[[-0.8 -0.6 -1.0 -1.0 -0.9 -0.9 -0.7]
 [ 0.8  0.9 -1.9  0.7  0.4 -1.6  1.6]] → -1.0

[ -94.73  172.84   54.09   44.41 -150.92] → 54.09

[[ -10.7   32.2 -146.5  -64.4 -116.0   48.4]
 [ 127.5    5.3    8.9 -128.1  -18.0 -223.7]
 [ -25.3   30.4  -92.7  -39.4  -45.3  -14.5]] → -146.5

[[-0.10  0.13 -0.04 -0.07]
 [ 0.05 -0.04  0.07  0.03]
 [-0.09  0.08 -0.09 -0.13]] → -0.04

[[-1.43 -1.23 -1.97  1.28 -1.91 -0.80 -1.10]
 [-0.34  0.33 -0.54 -0.58 -0.56  0.38 -1.07]] → -1.97

[ -3.5 -10.9  10.4  18.0   4.2] → 10.4

[-0.12  0.12  0.03  0.17  0.18 -0.01] → 0.03

[ 1.5 -1.2 -0.1  0.5] → -0.1

[-0.13 -0.17  0.02 -0.07  0.16] → 0.02
---
[[-0.065 -0.144 -0.224 -0.077  0.135 -0.174]
 [-0.121 -0.119 -0.044 -0.130 -0.175 -0.131]
 [-0.195 -0.094 -0.116 -0.117 -0.238 -0.088]] Out: -0.094

[[-0.03  0.04 -0.09  0.18  0.04 -0.03]
 [ 0.14  0.15 -0.19  0.15  0.04 -0.07]] Out: 0.15

[ -3.618 -16.389  12.737 -17.545   0.606  -4.818] Out: -16.389

[-0.041  0.190 -0.001 -0.123  0.120  0.017] Out: 0.190

[  36.51   90.84  106.17  -29.20 -145.10  -35.20] Out: 90.84

[[ 1.43 -2.19 -1.88 -0.86 -0.31 -1.86]
 [-0.27 -1.92 -2.24 -0.64  1.91 -1.22]
 [ 1.24 -1.33 -1.42 -0.49  0.39 -1.80]] Out: -1.33

[-0.142 -0.019  0.044  0.184 -0.002  0.023] Out: -0.019

[[ -36.2 -191.2  -30.3  207.4 -122.9  -55.3]
 [-201.7   32.6  -62.9  -75.6  -87.8  -39.3]
 [ 105.8  -40.4   52.6   48.9   -5.5   29.7]] Out: -40.4

[[-16.5   4.8  17.9 -13.1   8.3 -10.6]
 [ -6.6 -12.4 -16.6  -4.7  20.1   3.0]] Out: -12.4
---
Input:
[[2387 1932 8526 2696]
 [6706 6354 5223 6267]]
Output: 6354

Input: [608 482 556 422 793 208]
Output: 422

Input:
[[  7 -11 -27 -50  -2]
 [-32 -36  48 -15  23]
 [ 11 -16 -39   3 -45]]
Output: -39

Input:
[[ 539 -705  135 -673  491 -938 -500]
 [ 252  436 -453 -559  615 -460  598]]
Output: 615

Input:
[[ 33 188 227 209]
 [182 156 224 231]]
Output: 156

Input: [529 569 624 100 968 939]
Output: 100

Input: [61 66 27 23 86]
Output: 27

Input:
[[104 249  47 233]
 [113 136 100  70]]
Output: 136

Input: [4 8 8 1 3]
Output: 8

Input:
[[7 8 5 9 7 4]
 [7 8 3 8 8 1]]
Output: 8
---
[[ 487 -595  822 -666  241]
 [-336 -925 -255 -790 -919]
 [ 353  844  631  179  481]] result: -255, 844

[4796 4388 9115 5423 2615] result: 9115, 9115

[211  35  55  88 141] result: 55, 211

[7046 8996 2930 5482 4007] result: 2930, 8996

[[4 5 4 4 7 4 6]
 [7 4 5 7 3 5 8]
 [0 5 3 4 5 5 3]] result: 7, 8

[2887 4214 2520 1468 8073] result: 2520, 8073

[ 38   2  23 -34  24] result: 23, 38

[ -44  283  422  835 -698] result: 422, 835

[-18  29  21 -16  33  48 -29] result: -16, 48
---
Input:
array([[  45, -698,  728,  172],
       [  38,  215,  -61, -469]])
Output: 45, -469

Input:
array([[-250, -862, -438,  411,  237, -517],
       [ 239,  437,  710,  -58, -207,  898]])
Output: -250, 898

Input: array([105, 181,  28, 251])
Output: 105, 251

Input: array([  6, -44,  26, -13, -32,  13])
Output: 6, 13

Input: array([1948, 2153, 8849, 3252, 4447, 8184])
Output: 1948, 8184

Input:
array([[7837, 1073, 8022, 3970],
       [5341, 7680, 7069, 1635]])
Output: 7837, 1635
---
[-54 -14  19  -2  64   2  33] | 19

[[-57  65  14 -76   1  45]
 [-62 -34 -15 -46 -40  14]] | 14

[ -2 -37 -19  17  -9  45 -60] | -19

[[-42 -21  21  54  34  50]
 [-33  29  41 -59  -8  75]] | 21

[[-30   4 -15   1   5  12  15]
 [  0  14  27 -74 -16   2  15]] | -15

[-18 -21   3  71 -44  37 -54] | 3

[50 17  1 -7 52 65 11] | 1

[-54 -84  -4 -64 -12 -72] | -4

[-21 -64 -39  64 -17  14] | -39

[ 21 -22  50 -61   0] | 50
---
-38 -23 -48 -40 60
-70 -39 32 31 24
: 32

12 66 -66 -21 56 54
12 82 -82 -21 -55 -6
: -21

27 -82 43 -5 -1
-8 -43 37 39 2
: 37

-35 -79 9 26 11
23 -66 14 48 -51
: 14

7 24 -26 -34
38 -68 18 74
: -68

-19 -46 -32 -39 -23 -27 -31
-4 34 -34 25 20 41 -79
: 20

29 7 -29 13
5 -45 -77 0
: -45
---
[-0.03, -0.16, -0.05, 0.01, 0.15, 0.10, -0.15] Answer: 0.15
[[13.335, 7.496, 12.556, 21.011, 20.761, 1.595, 20.690], [13.695, 16.070, 10.336, 10.480, 16.387, -11.679, -11.463], [-4.375, 20.693, 19.267, 22.571, -21.488, 0.200, 16.691]] Answer: 20.761
[-78.205, 84.622, 160.432, -73.934, 69.463, 75.873, -189.331] Answer: 69.463
[[-4.997, 9.175, -4.418, -19.901, -0.221, 15.075, -5.600], [-13.744, -11.505, -21.756, 4.716, -8.239, -11.240, -0.951], [-2.940, -8.623, -17.624, -8.515, -0.337, 7.062, -0.880]] Answer: -0.221
[[-0.56, -0.67, 0.19, -1.04, 2.10, 0.45, 1.02], [-0.11, -0.32, -0.93, 0.36, -0.46, 0.17, 0.26], [0.79, -0.61, -0.78, -1.31, -1.63, -1.52, -1.85]] Answer: 2.10
[-8.61, -15.85, -4.04, 6.16, 10.36, -11.62, -4.37] Answer: 10.36
[[2.35, 6.71, -4.56, 4.01, -12.70, -4.45, 0.73], [0.45, -16.21, 2.09, 14.31, -5.39, -7.67, 5.23], [-5.43, -24.31, -0.16, -4.37, 6.78, -18.64, -2.69]] Answer: -12.70
[1.23, -0.56, 1.80, -0.69, 0.23, -0.40, -1.26] Answer: 0.23
[[-2.613, -9.920, 4.671, 0.474, 3.363, -2.615, 2.410], [-1.521, -5.399, -4.653, 0.043, 1.194, -12.285, 18.696]] Answer: 3.363
[175.1, -101.7, -68.3, -85.6, 126.6, -159.2, -144.3] Answer: 126.6
---
-10 -29 -43 -41 -36 -43
4 -15 -60 -61 -53 6
12 28 32 44 23 54
>> 32

72 -46 -41 59 63 >> -41

-14 -30 29 33 60 >> 29

16 31 -21 -35 38 -52 1
29 16 12 -10 -37 42 -66
-24 8 -76 2 -6 -58 -1
>> -76

-33 14 -20 -11
30 -80 -25 -57
>> -25

23 -74 38 12 -64
-27 -12 -38 -34 51
>> -38

52 83 -11 -63 >> -11

-30 13 66 -28 -24 25 >> 66
---
-80,45,25,-60,-65,-51 yields -60
-26,38,-55,-59,1,14 yields -59
-13,5,-64,-19,26,-23 yields -19
-31,-75,53,-42,11,54 yields -42
-59,-16,-25,4,15,-1 yields 4
-14,13,76,19,41,-2 yields 19
43,46,-37,35,-61,2 yields 35
---
-50 -53 30 37 6 40 35
-32 -69 -12 7 -3 61 18
ans = 61, 40

84 -5 12 -73 -48 3 -21 ans = 84, 12

-75 35 29 31 -1 48 11
-58 -4 28 -7 72 -2 16
ans = 72, 48

-79 -24 24 45 -14 13 57 ans = 57, 45

4 69 -3 -2
57 6 22 1
10 -81 2 -1
ans = 69, 57

-35 80 -32 -75 -19
-14 -8 5 9 19
ans = 80, 19

23 46 27 -31 41 -26
3 38 -47 25 8 -45
34 -20 -32 8 16 -73
ans = 46, 41

17 -3 11 6
1 29 70 -14
-18 42 13 -16
ans = 70, 42

-74 -47 -55 84 -18 -22 14
-78 18 3 -48 -75 23 -16
-15 67 -4 22 33 60 -29
ans = 84, 67
